In the data rows, the value 500 means zero.
Some points, each followed by its number:
[676 531 522 676 374 289 600 556 581 452 317 442 322 220 726 347 560 305
 512 319 371 530 625 412 518 700 507 619 413 546 394 611 601 290 611 661
 261 664 693 618 418 568 394 675 430 540 529 536 518 738 505 567 124 353
 202 585 348 398 490 579 516 445 615 465] 0
[587 382 496 552 563 374 439 496 390 538 556 522 428 551 296 424 557 547
 368 590 661 624 459 647 501 553 596 575 543 417 382 454 631 714 554 395
 394 511 622 421 517 610 280 577 439 798 479 532 540 678 461 517 687 689
 588 434 639 422 600 540 493 654 291 706] 1
[362 427 489 471 258 526 499 405 723 523 521 522 603 343 596 395 452 401
 577 307 475 522 469 582 354 534 418 529 412 375 578 564 543 369 417 632
 486 320 566 580 549 445 629 539 451 327 510 581 527 555 439 568 410 512
 364 408 375 520 564 677 529 559 467 467] 2
[601 580 571 521 198 447 519 463 601 448 299 361 427 227 644 240 486 319
 414 229 410 620 671 437 351 680 407 569 459 487 363 517 611 231 585 607
 321 529 808 501 465 607 536 728 485 519 581 729 612 697 483 581 182 478
 177 543 358 398 469 647 491 567 573 478] 3
[525 469 468 500 596 429 481 408 372 559 593 537 647 643 414 608 691 662
 676 713 457 537 566 618 570 478 508 458 538 508 500 438 525 577 380 285
 472 478 361 358 447 656 401 496 499 519 413 458 499 527 464 484 731 594
 683 452 632 624 504 311 466 538 366 581] 4
[716 568 544 552 492 499 527 505 476 399 697 591 411 624 539 452 389 465
 549 560 329 252 520 693 342 491 479 336 509 526 667 422 574 382 602 497
 461 679 628 624 529 466 428 472 448 582 572 536 355 560 425 533 410 433
 595 601 515 286 415 509 620 426 250 511] 5
[615 462 573 465 700 411 482 573 228 582 390 439 387 613 431 538 583 662
 437 798 640 640 345 464 569 511 559 377 730 603 352 477 378 628 322 488
 489 640 511 360 430 553 530 433 500 580 452 490 595 532 461 502 647 543
 649 599 717 550 520 467 388 479 367 459] 6
[565 494 450 534 505 591 617 551 486 562 355 366 520 452 812 439 511 576
 657 566 327 547 450 510 519 531 415 444 431 567 511 745 409 346 631 489
 464 615 454 524 355 552 686 387 418 323 446 464 673 347 567 319 569 382
 237 566 339 634 432 494 738 531 697 419] 7
[410 289 584 331 688 785 491 709 317 672 423 428 545 800 662 567 475 780
 586 719 573 420 197 672 448 369 384 316 665 453 542 527 256 388 242 634
 753 442 197 525 356 418 825 343 469 321 461 498 562 197 378 488 768 692
 433 499 742 729 651 674 492 550 110 316] 8
[244 723 495 540 455 465 455 475 596 437 416 384 403 384 500 457 667 466
 403 338 626 640 576 180 779 528 575 686 405 592 434 615 463 504 528 482
 511 486 434 417 487 511 615 621 574 366 579 469 662 342 655 486 438 427
 393 452 276 691 349 291 450 464 993 627] 9
[415 224 473 474 582 324 501 644 528 736 382 426 618 302 497 507 509 507
 391 624 855 711 267 500 520 705 407 804 543 300 223 582 513 863 290 664
 564 307 528 423 397 478 342 401 571 478 526 234 530 634 533 609 610 624
 489 287 596 555 790 683 173 657 335 527] 10
[445 524 437 260 529 633 448 479 491 436 632 525 556 550 457 469 567 596
 528 633 533 635 491 614 531 404 477 403 478 434 498 546 642 590 460 481
 606 572 593 455 467 428 610 463 531 404 568 574 438 402 387 393 532 538
 600 473 536 596 475 494 503 625 550 564] 11
[576 487 575 523 526 395 485 497 518 523 526 562 425 588 483 528 419 440
 471 450 555 327 478 450 524 500 559 572 607 523 611 409 392 541 486 609
 505 400 419 573 633 448 425 498 547 524 490 417 350 597 609 615 527 435
 575 568 501 359 581 542 345 377 318 387] 12
[648 594 501 494 581 586 472 459 476 437 681 544 581 594 427 549 480 546
 604 577 486 406 437 549 423 371 527 356 441 500 658 468 585 529 570 452
 501 559 484 535 568 462 448 420 540 592 494 438 441 434 474 469 485 488
 665 571 529 453 459 522 590 432 418 510] 13
[480 646 510 584 303 556 575 348 573 392 437 476 603 328 520 466 523 368
 559 377 316 457 784 483 467 609 488 512 360 467 504 499 558 251 658 421
 379 480 494 513 550 522 459 620 441 394 484 666 476 483 569 500 359 338
 430 534 325 528 305 312 656 390 758 432] 14
[604 582 463 750 329 391 567 345 435 394 451 487 530 406 475 466 562 368
 640 420 333 386 715 482 470 652 577 624 432 481 414 403 508 450 632 325
 256 466 432 421 545 649 305 620 449 596 396 442 540 652 526 475 477 397
 443 420 461 493 470 330 564 426 509 621] 15
[558 558 493 534 321 429 565 392 723 403 688 615 556 355 366 469 313 418
 482 297 406 388 690 623 335 516 431 462 418 372 510 267 750 547 609 326
 300 390 612 545 614 474 320 685 482 577 552 583 370 652 441 591 347 498
 586 411 488 312 561 498 518 549 370 504] 16
[507 622 536 525 543 565 520 489 499 420 380 438 377 557 495 570 485 470
 418 418 433 461 512 310 570 489 619 394 602 607 568 520 394 458 533 567
 531 560 428 574 572 511 527 487 530 540 549 489 504 406 520 593 345 457
 430 683 516 440 479 489 455 361 596 384] 17
[509 626 731 381 402 614 415 581 426 450 410 605 331 686 515 479 385 631
 359 370 419 520 466 549 202 276 311 234 691 616 480 447 465 237 414 539
 446 541 630 519 481 493 863 610 402 554 470 867 411 494 331 598 395 532
 446 664 500 352 442 657 507 496 429 343] 18
[478 472 591 274 710 498 487 739 424 719 432 417 367 583 533 478 431 577
 475 647 792 595 241 456 566 436 510 511 697 492 591 624 477 621 410 764
 690 590 513 553 456 414 663 302 537 447 586 414 556 445 578 596 543 512
 414 606 578 539 554 725 307 439 469 342] 19
[288 724 464 564 446 454 403 406 656 353 459 503 526 301 351 567 663 458
 407 295 565 638 645 200 669 431 564 553 373 529 438 570 596 568 601 351
 428 459 533 420 572 488 593 629 492 469 592 516 709 380 635 405 271 440
 463 424 288 630 328 268 461 460 999 626] 20
[566 407 452 578 510 486 576 562 571 514 580 594 387 569 463 515 317 377
 430 385 460 285 520 398 485 560 477 557 547 536 548 340 404 516 524 581
 557 431 471 616 606 523 300 501 563 635 513 410 372 606 486 689 488 416
 542 608 501 386 630 499 353 342 274 434] 21
[578 479 318 659 422 629 462 366 355 292 636 529 682 685 449 506 693 526
 685 582 263 384 734 792 582 570 466 376 387 648 528 447 528 371 592 208
 385 553 326 395 540 756 400 531 406 628 320 694 414 471 341 193 706 479
 591 392 543 757 436 168 570 478 504 691] 22
[498 469 357 647 431 640 490 403 338 336 674 520 699 682 476 492 572 505
 677 617 271 322 685 804 543 564 450 373 349 643 597 412 566 378 521 178
 404 573 270 397 517 774 458 550 428 605 329 649 432 464 275 222 733 528
 550 417 616 776 441 188 584 494 470 644] 23
[263 717 586 384 368 389 503 463 425 471 300 525 490 251 324 330 648 616
 366 325 683 762 560 568 512 481 472 557 602 467 189 442 569 430 327 319
 355 446 615 276 305 629 654 759 443 538 504 843 705 480 368 567 417 683
 338 415 457 544 504 539 433 744 789 710] 24
[378 594 425 576 554 343 397 432 508 386 451 412 589 415 322 503 717 524
 403 508 745 747 520 341 712 511 662 646 523 429 329 586 490 661 484 324
 420 409 489 302 517 592 384 577 494 595 456 382 700 437 586 465 574 572
 527 416 413 603 441 358 469 555 812 728] 25
[445 458 503 319 692 721 574 631 702 695 613 468 499 603 539 710 298 529
 470 422 498 434 371 397 529 214 462 437 490 422 730 534 358 543 548 633
 776 398 404 665 607 235 742 339 619 291 586 384 366 265 652 509 464 471
 446 561 514 458 512 669 501 435 506 278] 26
[652 565 452 712 396 428 553 369 451 349 428 510 498 370 504 377 587 376
 597 499 491 337 684 518 499 651 538 536 471 458 391 365 528 460 586 388
 333 511 487 459 468 582 264 570 474 584 423 446 524 626 511 589 461 400
 492 480 444 500 490 391 560 407 332 645] 27
New points follow, each followed by the numbers of its three nearest points above, smallest number first.
[460 490 533 400 446 511 616 566 607 569 327 490 430 382 610 485 373 519
 347 412 551 635 444 537 456 494 427 559 452 380 408 601 484 428 521 579
 515 487 624 596 350 492 664 508 572 433 616 558 540 374 528 478 515 563
 243 512 398 513 521 758 525 603 543 492] 2 7 11
[181 459 554 266 645 485 407 525 389 646 463 470 653 553 322 465 564 672
 456 615 888 811 398 463 694 447 556 618 473 429 236 449 533 836 233 433
 703 375 359 246 394 491 475 427 610 397 375 439 655 278 598 373 841 820
 665 345 630 738 603 300 441 655 722 699] 4 11 25
[575 325 380 544 637 598 578 553 395 648 503 530 620 609 665 538 400 550
 765 604 418 460 373 719 482 531 323 517 355 533 439 516 412 520 427 493
 522 472 429 518 357 634 608 386 531 442 382 501 507 469 502 414 742 617
 481 449 662 704 565 528 582 610 264 558] 4 11 13
[667 618 545 615 352 372 454 382 543 352 623 484 236 468 505 398 367 388
 380 424 345 383 664 445 265 588 438 398 579 544 633 408 645 405 656 577
 309 677 738 533 670 521 463 599 433 554 682 587 385 716 349 554 147 238
 545 564 448 261 358 534 441 410 364 355] 0 5 16
[626 315 410 561 613 554 531 491 389 671 517 493 587 610 663 545 491 578
 697 692 379 409 354 729 489 517 431 491 419 534 469 542 395 476 464 490
 504 567 411 520 265 575 505 322 513 447 330 442 528 466 475 421 754 554
 512 459 653 656 539 552 571 625 243 539] 4 11 13
[431 580 390 509 390 693 525 294 597 343 587 574 731 512 372 538 632 471
 742 418 212 369 653 559 495 372 508 363 351 479 655 437 479 227 546 278
 517 399 406 424 563 404 544 548 441 370 347 663 475 416 509 315 557 493
 612 373 352 673 345 346 711 498 662 583] 14 22 23
[641 415 430 647 496 454 385 413 355 449 636 635 695 549 297 546 612 563
 608 617 450 499 650 677 474 563 469 495 503 453 386 304 584 608 477 251
 366 401 451 371 577 668 198 542 399 727 360 543 516 696 459 460 654 577
 712 351 633 542 679 354 378 574 272 713] 1 4 27
[576 275 587 403 454 609 523 513 517 538 709 594 458 682 616 567 273 520
 661 537 313 318 361 585 186 454 387 350 626 446 760 466 425 387 481 609
 693 557 411 544 606 265 457 312 607 311 517 457 272 465 329 629 492 440
 690 501 585 252 591 703 537 517  55 206] 5 12 13
[220 581 620 239 633 686 468 550 553 474 521 585 382 633 521 555 455 707
 479 346 549 531 334 456 586 190 549 388 586 602 765 603 372 253 345 663
 744 472 373 474 513 253 850 493 544 348 607 670 524 218 557 531 452 577
 456 602 407 603 419 535 680 432 720 317] 11 17 26
[471 356 431 545 314 643 570 450 520 336 478 630 649 497 613 466 323 481
 634 360 363 419 610 787 238 466 304 379 396 506 509 299 476 186 481 390
 375 368 480 496 407 524 614 610 508 492 390 741 412 505 287 545 525 625
 354 484 461 551 570 580 682 594 259 528] 2 5 16
[681 630 546 605 466 570 508 367 447 332 681 534 508 575 496 498 500 462
 591 634 321 353 609 519 434 547 541 310 393 537 643 472 662 527 697 417
 416 642 500 495 593 508 336 395 501 567 526 452 461 526 549 336 421 358
 669 561 473 400 434 318 637 358 445 470] 5 13 27
[528 174 496 363 673 579 585 703 506 823 442 462 659 492 632 575 344 536
 591 581 665 459 271 697 491 507 402 689 442 373 464 497 395 713 386 619
 690 299 336 621 387 431 497 298 578 421 510 277 493 493 621 615 771 626
 447 445 644 554 768 696 378 514 167 387] 8 10 19
[546 403 435 683 634 401 603 581 279 552 315 352 658 465 468 592 712 521
 614 831 530 432 489 412 852 713 609 558 531 565 320 614 400 608 444 441
 447 569 281 412 441 684 416 398 453 435 450 320 628 444 652 263 671 368
 511 423 589 784 425 170 442 360 600 553] 4 6 25
[504 320 516 450 436 384 538 611 479 624 537 543 461 535 625 474 390 432
 442 490 613 508 361 488 292 512 455 614 632 470 447 482 483 577 360 697
 530 448 525 539 459 562 513 430 604 521 507 411 402 671 443 750 549 585
 465 448 550 317 719 786 299 507 202 359] 12 19 21
[681 529 484 428 522 451 454 517 371 467 513 483 422 601 468 397 514 578
 467 573 599 515 458 662 374 441 549 479 519 533 550 512 620 455 475 485
 459 656 608 516 416 597 500 465 447 688 484 585 510 553 503 502 552 537
 485 574 514 375 475 619 577 538 341 504] 1 5 13
[451 509 690 368 556 481 377 563 602 534 594 556 399 439 272 422 404 503
 110 338 781 659 556 474 385 420 529 544 565 368 429 318 647 772 542 473
 510 385 689 480 541 376 443 586 574 718 578 567 505 580 539 749 479 638
 670 454 522 206 622 754 437 611 376 536] 1 12 16
[270 636 574 254 697 701 390 483 632 459 591 543 391 648 554 598 527 726
 474 380 480 470 376 426 592 157 498 376 609 602 780 624 336 252 372 552
 791 455 376 527 484 189 818 475 582 248 599 612 412 196 493 503 459 559
 509 573 391 532 362 586 696 469 747 276] 11 17 26
[402 722 639 251 506 568 273 492 528 391 703 545 314 633 250 414 497 654
 388 462 623 688 381 442 415 207 529 239 605 567 623 534 625 631 433 607
 598 638 727 433 683 352 720 529 458 505 666 625 493 356 462 462 341 475
 648 601 495 435 398 606 437 506 752 417] 11 13 17
[482 413 466 487 468 720 565 495 675 496 497 593 552 502 723 552 276 402
 442 270 276 383 556 601 293 458 287 430 378 443 677 426 446 227 570 564
 577 333 438 673 485 377 687 516 502 380 459 733 384 455 406 673 372 529
 408 547 423 454 420 621 683 527 311 381] 2 5 18
[464 460 332 578 392 330 366 395 504 427 610 423 496 445 416 390 592 487
 481 627 674 643 436 473 496 625 623 664 515 486 479 530 670 754 535 471
 434 533 553 455 581 508 221 498 529 631 534 318 495 668 477 541 523 499
 613 356 581 520 620 468 395 626 489 636] 1 25 27
[386 456 462 246 837 632 370 633 452 672 715 430 505 741 516 564 561 664
 480 737 745 564 231 477 649 306 605 488 622 504 769 653 428 736 341 611
 787 533 359 541 583 309 646 311 609 335 591 386 480 294 479 546 641 619
 733 585 631 571 444 526 486 521 477 403] 11 19 26
[398 437 406 534 609 456 470 537 378 607 401 348 594 340 453 466 745 502
 561 653 721 638 351 258 925 660 674 725 430 397 359 802 444 960 502 576
 589 478 403 431 491 531 324 405 552 430 512 154 806 377 728 297 660 437
 514 279 539 732 541 274 325 546 798 678] 9 10 25
[745 497 459 552 589 503 464 474 339 541 644 506 470 735 551 518 585 591
 686 797 450 402 432 617 528 471 500 393 539 613 526 530 535 550 479 457
 591 682 503 514 492 568 456 309 465 570 451 394 452 458 535 392 639 452
 627 579 634 448 500 425 558 434 281 495] 4 5 13
[466 438 359 658 469 494 476 473 505 462 617 566 724 623 552 553 561 412
 679 578 278 381 614 563 600 607 535 578 418 649 481 329 413 467 464 319
 530 399 342 454 618 662 344 465 519 487 369 393 394 572 473 384 729 547
 634 471 526 658 531 228 551 434 472 630] 4 22 23
